Here are some points, one per row:
[-1.4 -0.2 -1.0 -0.2 -0.6 -0.9  0.4 -1.7  0.3 -1.1  0.5 -1.2  0.7 -0.9  0.6 -0.5 -0.2 -0.7  1.9
  0.7 -1.1 -0.5  2.4  0.4]
[-1.1 -0.4  0.5  0.7  0.9  0.5 -0.3 -0.3 -1.0  2.2  1.0 -1.3 -0.2 -1.0  1.4 -0.9  0.3  0.6 -0.8
 -0.2  0.0 -0.2  0.0  1.5]
[ 0.1 -0.9  0.9 -1.2 -1.7 -0.3  0.8 -0.4 -0.9  0.6  1.1  0.2  2.0  0.0  0.1 -0.8  1.7  0.7 -0.6
 -0.9  0.2  1.0 -0.6 -1.0]
[ 2.7 -0.2 -1.5 -0.4  1.2 -0.6  0.2 -1.3  0.4 -1.9 -0.4  0.1 -0.3 -1.1 -0.5 -2.1  1.6 -0.5  1.1
 -0.2  0.5  0.1  0.4  0.4]
[ 1.1 -0.4  0.1 -0.1  0.7  0.0  0.5  1.6  0.8 -1.0  0.3 -0.3  1.8 -1.3 -2.4  1.1  2.7  1.0  1.1
  0.5 -0.6  0.8  0.6  1.0]
[-1.4  1.7 -1.8  1.3 -0.1 -0.2 -0.1 -0.8 -0.4 -1.3 -0.9  0.5 -0.1  1.8 -0.1 -0.4  0.5  0.5 -0.5
  0.2  0.1  1.0 -1.4  1.4]
[ 0.3  1.0 -0.2 -0.7  1.0 -1.2  0.8 -0.1  1.5  0.8  0.9  1.5  0.2  0.2  0.9 -0.5  0.5  0.2 -0.4
  1.3  0.3 -0.9 -0.5  0.7]
[ 0.0 -0.2  1.5  0.4 -1.6 -1.8 -1.6 -0.8 -0.8  0.9 -1.4  0.6 -0.8  1.0 -1.0  0.6  0.5  0.0 -0.4
  1.4  1.1 -1.0 -0.9  1.6]
[-0.4  0.1  0.2 -0.4  1.2  0.9 -0.7 -0.6 -0.3  2.1  2.6 -1.5 -0.5  0.5 -0.9 -0.4 -0.6 -0.9 -0.8
  0.1  1.8  3.3  0.3 -0.2]
[-0.7  0.9 -0.4 -0.1 -0.4  0.1 -1.2 -0.1  0.0 -0.7 -0.7 -0.1  1.0 -1.3  0.6  1.7  0.5 -1.3 -1.5
  2.3 -0.4  0.6  0.8 -1.9]
[-1.5  0.3  1.5 -2.0  1.2  0.6  0.6  0.6  0.5 -1.1 -0.4  1.9  0.4  0.6  0.3  0.0 -0.1  0.3  0.8
 -1.8  1.3  1.8  1.4  0.2]
[-2.2 -0.3  0.7 -1.6  0.5 -0.3 -0.7  1.5  0.0 -0.5 -0.9 -1.2  0.7  0.5 -1.7 -0.1 -0.5  0.7  2.0
  0.3  0.3 -0.3 -0.8 -1.1]
[ 0.9  1.2  2.0  1.1  1.0  1.1  0.5 -2.2  0.0  0.4 -0.6 -0.9 -1.9 -0.2 -0.7  1.6  0.8 -1.5  0.8
 -0.9 -2.2 -0.9  0.7  0.8]
[ 0.7  0.3 -0.8  1.3 -1.0 -0.1 -0.1  2.3 -0.6  0.5  0.7  0.2 -0.8  0.3 -0.8 -1.7 -2.1  0.9  0.4
  1.1 -0.3  1.1  1.7  1.1]
[ 0.3  0.0 -0.2  0.7 -0.2 -2.3 -0.3 -2.2 -0.4  0.8  0.8  0.8  0.2 -0.4 -0.3  1.1 -2.4  0.1  0.7
 -0.3 -0.3  0.1 -0.9 -0.4]
[-0.9 -0.1 -0.8  1.4 -0.2  0.8 -0.9  0.1  1.2 -0.1  0.1  0.4  0.7 -0.3 -0.6  0.7  1.1 -0.7 -0.2
 -0.6  1.3 -0.9  2.0 -0.8]
[-0.1  0.0 -0.7  0.9 -0.4 -1.5  0.8 -0.7  0.6  1.5 -1.2  0.4 -1.4 -1.2  0.8 -0.7  0.8  1.4  0.6
  0.2  0.8  0.9 -1.2 -1.9]
[ 0.8 -1.9 -0.1 -0.9  1.4  1.3 -0.2 -0.8 -0.7  0.8  0.0 -0.4 -0.2  0.2  2.1  0.2 -0.4  1.7 -0.4
  1.1  0.5 -0.9  0.8  0.6]
[ 0.0  0.1 -0.2  1.7  1.4 -1.7 -0.4  1.1  0.6  0.1  1.7  0.2 -1.2  3.4  0.7  0.9  0.4  0.5 -0.5
  0.3 -1.7  0.0  2.1  0.5]
[ 0.9  1.5  1.5  0.5 -0.1  0.2  1.3  0.6 -0.4 -2.2  1.0 -2.0 -1.1  0.1  0.2 -0.1 -1.2  0.1 -0.5
  1.5  1.5 -1.6 -0.5 -0.6]
[ 0.2  0.7 -1.6 -0.7 -0.5  0.3  1.4  0.7  0.9  1.0 -0.9 -0.6  0.0  0.3 -0.5  0.5 -1.3  0.2 -1.9
 -1.2  0.8 -1.7  0.0  0.3]
[-0.5  1.3 -0.7 -0.1 -0.4 -0.4  0.9 -0.5 -0.9  0.2  1.3  0.4 -0.1  1.0 -0.6 -1.0  0.7  1.8  0.4
 -1.3  0.8 -1.5  0.7 -1.5]
[ 0.4  1.5 -0.4  1.2 -0.2 -0.1  0.7 -0.1 -0.9  0.6 -1.6  0.3  2.9  0.2  1.5 -0.1 -0.7 -0.9  1.5
  0.1  0.2 -0.3 -0.4 -0.1]
[-0.1  0.7  0.8  0.4 -0.5  1.1 -1.4 -1.1  1.8 -1.0 -1.1 -0.5 -0.2 -0.1  1.2  0.0 -0.5  1.5  0.1
  0.2 -1.7 -0.2 -1.2 -0.6]
[-0.3 -2.7  0.5  1.9 -1.8  1.0  0.9  0.0  0.5 -1.2  0.4  0.6 -0.1  0.6 -0.8 -0.5 -0.6  0.0 -0.3
 -0.2 -0.7  1.0  0.3 -0.7]
[-0.5 -0.8  0.4 -0.5  0.5  0.5 -0.3  0.0  0.8 -0.5  1.3  0.7  0.2  1.3  0.9 -1.3 -0.4 -2.7 -0.4
  1.4 -1.0 -1.9 -2.2 -0.4]
[ 0.9 -0.3  2.1  0.9  0.7 -0.5 -1.0  0.5  1.4  0.3 -1.5 -0.9  1.1 -0.7 -0.4 -1.9 -0.1 -0.3 -0.3
 -0.5 -0.8  0.3  0.5 -0.7]
[ 0.4 -0.9  0.4 -0.1  0.6  0.9  1.0  0.0 -2.1 -0.9 -1.4  1.8  0.0  0.1  0.2  1.0 -0.8  0.2  0.2
  1.2  0.0  0.3  0.3 -0.7]
[ 0.2 -0.6  0.1 -0.7 -0.3 -0.5 -1.4  0.8 -1.7 -1.6  0.5  0.5  1.4 -1.3 -0.2  0.4 -0.4  0.5 -1.8
 -2.3 -0.7  0.0  0.1  0.1]
[ 2.1 -0.9 -0.9 -0.7 -2.1  1.5 -1.0  0.3  0.7  0.7 -0.2 -0.7  1.2  1.6 -0.3  1.0  0.5  0.1  2.0
 -0.9  0.3  0.4  0.3 -1.1]
[ 0.2 -0.2  0.1  0.3 -1.1 -0.7 -1.2  0.0  0.9 -0.5  0.3  0.4  0.7 -1.4  0.9  1.0 -0.8 -0.3  1.3
  0.0  1.6  0.0 -1.4  1.7]
[-0.2 -1.5 -0.2 -0.9 -0.1 -1.2  1.8  1.3 -0.3  0.7 -0.1 -1.1 -1.3 -0.8  0.9  1.8  0.3 -0.6 -0.7
 -1.5 -0.1  1.6 -2.0 -1.2]
[-0.2  0.1 -1.1 -0.1  1.8  1.0 -1.7  1.5 -2.0  1.2  0.7  1.3 -1.1 -0.8 -0.5  0.2  0.3  0.1  0.0
 -0.5 -0.6 -0.8 -1.2 -0.7]
[ 0.1  0.2  0.0 -1.7 -1.4  0.4  0.8  1.8 -2.2  0.4 -0.6 -1.6 -0.7 -0.3  0.8 -0.2  1.2 -0.5 -1.0
 -0.9 -0.9  1.1 -0.6  0.6]
[ 0.0 -1.0 -1.4 -0.8  1.4 -0.8  0.3 -1.6 -0.2 -0.1 -0.7 -1.4 -0.7  0.5 -1.7 -0.7 -0.9 -1.5 -0.5
  0.3  0.5 -1.1  0.1  0.9]
[ 0.0  1.1 -0.5 -1.4 -0.9  1.5  0.2 -0.2  1.7  0.3  0.5  1.6  0.5 -0.9 -1.5 -0.1 -0.3  0.4 -1.5
  1.1 -2.3  0.4 -0.5 -0.2]
[-0.9 -0.2  0.6  1.2  1.4  1.6  1.4 -0.3  0.5 -0.2 -0.7  0.2 -0.4 -0.6 -0.4  0.1 -0.1 -0.9  0.4
 -1.4  0.7 -0.5  0.4  1.4]
[ 0.0  0.9  0.6 -0.8 -1.3 -0.1 -1.0  1.1  0.2 -0.1 -0.4  1.3 -2.4  0.1  1.7 -0.1 -0.2 -0.3  0.1
  0.4  0.9 -0.6  0.5  0.5]
Along one direction, these points spread out more than along any other. Take the direction at right angles to it along which they spread out most. Then take the direction at right angles to both along which they spread out most. Go by this last direction. How many in every 100 of the points above lie lower along it than each point below? Round to a whole number. More than half of the points above lie lower than the first one.
[-0.5 -0.8  0.4 -0.5  0.5  0.5 -0.3  0.0  0.8 -0.5  1.3  0.7  0.2  1.3  0.9 -1.3 -0.4 -2.7 -0.4
  1.4 -1.0 -1.9 -2.2 -0.4] 18
[ 0.4  1.5 -0.4  1.2 -0.2 -0.1  0.7 -0.1 -0.9  0.6 -1.6  0.3  2.9  0.2  1.5 -0.1 -0.7 -0.9  1.5
  0.1  0.2 -0.3 -0.4 -0.1] 11
[ 0.9 -0.3  2.1  0.9  0.7 -0.5 -1.0  0.5  1.4  0.3 -1.5 -0.9  1.1 -0.7 -0.4 -1.9 -0.1 -0.3 -0.3
 -0.5 -0.8  0.3  0.5 -0.7] 55
[ 0.0  0.1 -0.2  1.7  1.4 -1.7 -0.4  1.1  0.6  0.1  1.7  0.2 -1.2  3.4  0.7  0.9  0.4  0.5 -0.5
  0.3 -1.7  0.0  2.1  0.5] 97
[ 0.7  0.3 -0.8  1.3 -1.0 -0.1 -0.1  2.3 -0.6  0.5  0.7  0.2 -0.8  0.3 -0.8 -1.7 -2.1  0.9  0.4
  1.1 -0.3  1.1  1.7  1.1] 92
[-0.7  0.9 -0.4 -0.1 -0.4  0.1 -1.2 -0.1  0.0 -0.7 -0.7 -0.1  1.0 -1.3  0.6  1.7  0.5 -1.3 -1.5
  2.3 -0.4  0.6  0.8 -1.9] 13
[ 0.0  1.1 -0.5 -1.4 -0.9  1.5  0.2 -0.2  1.7  0.3  0.5  1.6  0.5 -0.9 -1.5 -0.1 -0.3  0.4 -1.5
  1.1 -2.3  0.4 -0.5 -0.2] 26
[ 0.9  1.5  1.5  0.5 -0.1  0.2  1.3  0.6 -0.4 -2.2  1.0 -2.0 -1.1  0.1  0.2 -0.1 -1.2  0.1 -0.5
  1.5  1.5 -1.6 -0.5 -0.6] 39
[ 0.2 -0.6  0.1 -0.7 -0.3 -0.5 -1.4  0.8 -1.7 -1.6  0.5  0.5  1.4 -1.3 -0.2  0.4 -0.4  0.5 -1.8
 -2.3 -0.7  0.0  0.1  0.1] 47
[ 0.3  0.0 -0.2  0.7 -0.2 -2.3 -0.3 -2.2 -0.4  0.8  0.8  0.8  0.2 -0.4 -0.3  1.1 -2.4  0.1  0.7
 -0.3 -0.3  0.1 -0.9 -0.4] 16
[ 0.1  0.2  0.0 -1.7 -1.4  0.4  0.8  1.8 -2.2  0.4 -0.6 -1.6 -0.7 -0.3  0.8 -0.2  1.2 -0.5 -1.0
 -0.9 -0.9  1.1 -0.6  0.6] 50
